Rotation paths and how fast each direction turns (degrees each step):
Each turn is a multiple of 5 degrees from 10 to 175, or 0.
Each row of a path follows its step; steps can be skipped.
Path 1:
step 0: [2.01 -0.40 -1.16 -1.20 -0.15 1.55 0.77 -2.22 0.36 2.44 -0.50 1.55 2.22 0.43 -0.15 2.45 1.00 1.87 0.24 1.63 -1.59 0.12 0.49 1.35 -0.39 1.58 1.84 -1.89 0.73 1.93 1.47 -1.37 -1.72 0.77 1.58 0.69]
step 1: [-1.23 1.09 2.96 -3.16 -2.12 1.06 0.98 -0.57 0.91 1.00 0.77 -0.72 -0.88 -0.82 -0.78 1.36 -2.01 -2.04 0.27 0.46 0.14 -1.40 1.14 1.11 -1.04 -1.03 0.13 -3.01 -0.46 1.48 -2.45 1.23 -0.52 0.18 -0.43 -0.14]
step 2: [-0.98 -1.04 2.73 0.57 -2.81 1.31 -0.59 -1.88 -0.76 0.04 2.48 0.98 -0.44 0.62 0.81 -0.68 2.37 1.85 -0.35 -0.72 2.71 -0.49 -0.24 -1.20 0.56 0.26 1.02 1.13 1.83 1.33 0.02 1.15 0.86 -2.18 0.06 2.03]
step 3: [2.73 0.01 1.80 2.08 -0.23 -0.63 2.06 0.87 0.25 -0.46 -0.41 -2.24 1.01 0.71 -1.05 0.40 -0.71 -0.60 0.30 2.45 2.55 -2.30 -1.61 1.13 1.66 0.68 0.28 0.36 1.18 1.39 0.74 -2.28 0.43 -0.24 2.45 0.17]
step 4: [2.27 0.56 -0.72 -2.60 0.01 -0.29 0.43 0.49 -2.18 -0.63 -0.05 -1.21 1.33 -0.90 0.23 0.31 -0.23 -2.48 -0.15 -0.96 1.69 -1.61 -0.08 -1.89 -0.88 0.04 0.17 0.78 3.08 -2.39 -2.78 -0.62 0.35 0.21 -1.89 -0.63]
step 5: [2.35 -0.41 -0.56 -3.24 -0.42 0.21 -1.15 -0.47 -1.79 1.31 -2.56 0.84 0.02 -0.30 -0.30 -0.92 0.94 2.94 -1.91 -0.08 0.03 0.64 0.77 0.37 2.86 -0.51 0.86 0.37 2.17 0.10 2.55 0.42 -1.14 1.42 -0.08 1.15]
step 6: [2.57 1.17 1.43 -0.36 -1.18 0.18 0.96 1.46 1.24 1.13 -1.38 0.40 0.49 -0.63 -0.71 0.67 -2.12 -0.22 -1.56 0.44 -0.72 1.46 -0.24 1.13 -1.83 -1.63 0.23 -1.71 0.61 3.36 0.12 0.60 2.60 1.30 -1.17 -2.37]
step 7: [-0.07 0.96 -0.02 -1.84 -1.79 2.44 -0.23 -0.53 0.17 0.24 2.48 1.44 0.45 1.53 0.38 1.72 2.16 0.23 0.97 -0.37 0.52 2.21 1.04 -0.87 -1.26 -1.07 -0.47 3.04 0.81 2.74 -2.45 -1.12 -0.90 -0.15 -0.91 0.15]
step 9: [0.48 -1.96 0.91 0.84 -2.08 0.21 0.40 -0.75 0.00 2.69 -0.62 -0.48 0.12 0.32 0.72 1.45 -1.15 -0.92 -0.52 -0.88 1.68 -2.46 -0.37 -1.34 -3.16 2.57 0.10 -1.91 2.36 -0.72 -1.33 -1.11 -0.05 -1.47 -0.97 -1.56]
step 10: [1.52 0.78 1.92 -2.06 -0.88 -0.21 -0.68 -0.74 -0.79 0.97 0.25 1.32 2.24 -1.13 -0.66 1.52 -0.12 0.58 1.63 0.22 1.66 -0.89 1.18 -1.64 3.08 0.47 1.13 -0.57 -0.17 0.04 1.84 -1.80 -2.66 -1.54 -0.84 2.28]
Speeds:
[0.37 -0.56 0.36 0.22 -0.38 1.15 -0.31 -0.06 0.65 -0.22 -0.44 -0.01 0.40 0.01 -0.12 -0.36 -1.00 1.11 0.18 -0.02 0.28 -0.57 0.83 -0.14 0.25 -0.10 -0.09 0.28 -0.66 -0.43 -0.04 0.72 0.11 -0.20 -0.69 -0.49]	90
[0.10 0.10 0.15 -0.87 -0.19 -0.53 -0.26 0.01 0.34 0.90 -0.07 0.13 -0.55 -0.76 0.03 -0.64 0.16 0.42 0.79 0.13 0.06 -0.50 -0.65 -0.30 -0.36 0.39 -0.49 -0.41 -0.53 0.74 0.56 0.21 0.22 0.41 -1.03 0.65]	80
[-0.22 0.49 -1.57 -0.15 0.16 0.49 0.41 -0.38 -0.05 0.07 0.64 -0.45 0.32 -0.41 -0.56 0.20 0.13 0.09 0.25 -0.09 0.68 -0.52 0.35 0.28 0.32 0.30 -0.35 -0.17 0.04 0.03 -0.65 0.70 -0.17 1.26 0.25 0.14]	100
[-1.00 0.15 -0.25 0.23 -0.28 0.53 0.13 -0.21 0.11 1.23 -0.41 0.62 -0.07 0.07 -0.04 0.46 -0.24 0.45 0.75 -0.25 -0.98 0.34 0.64 -0.24 -0.49 0.20 -0.41 -0.25 -0.08 0.65 -0.60 -0.38 -0.11 -0.42 0.75 -0.29]	45
[0.24 0.23 0.66 0.51 -0.47 -0.29 -0.40 0.75 0.18 0.73 -0.40 -0.41 0.64 -0.39 -0.01 -0.26 0.41 -0.22 -0.31 0.21 -0.11 -0.52 -0.56 0.54 -0.90 -0.23 0.31 -0.11 -0.66 -0.37 -0.86 0.23 -0.46 0.79 0.58 -0.71]	135
[-0.37 -0.28 0.04 -0.36 -0.37 -0.47 0.11 0.17 0.36 -0.05 0.32 -0.06 -0.37 -0.50 -0.94 -0.57 -0.65 -0.98 -0.17 0.73 -0.14 0.20 0.74 -0.06 -0.20 0.39 0.06 -0.28 0.20 -0.38 -0.36 -0.20 1.53 0.07 -0.01 -0.69]	145
[-0.22 0.42 -0.10 -0.69 -0.28 0.54 -0.72 -0.81 -0.30 -0.29 -0.86 -0.12 0.47 -0.11 -0.80 0.55 0.43 -0.31 -0.50 0.00 0.17 -0.51 -1.00 0.00 0.40 0.35 -0.02 0.20 -0.19 0.77 -0.06 -0.07 0.48 -0.73 -0.06 -0.84]	0
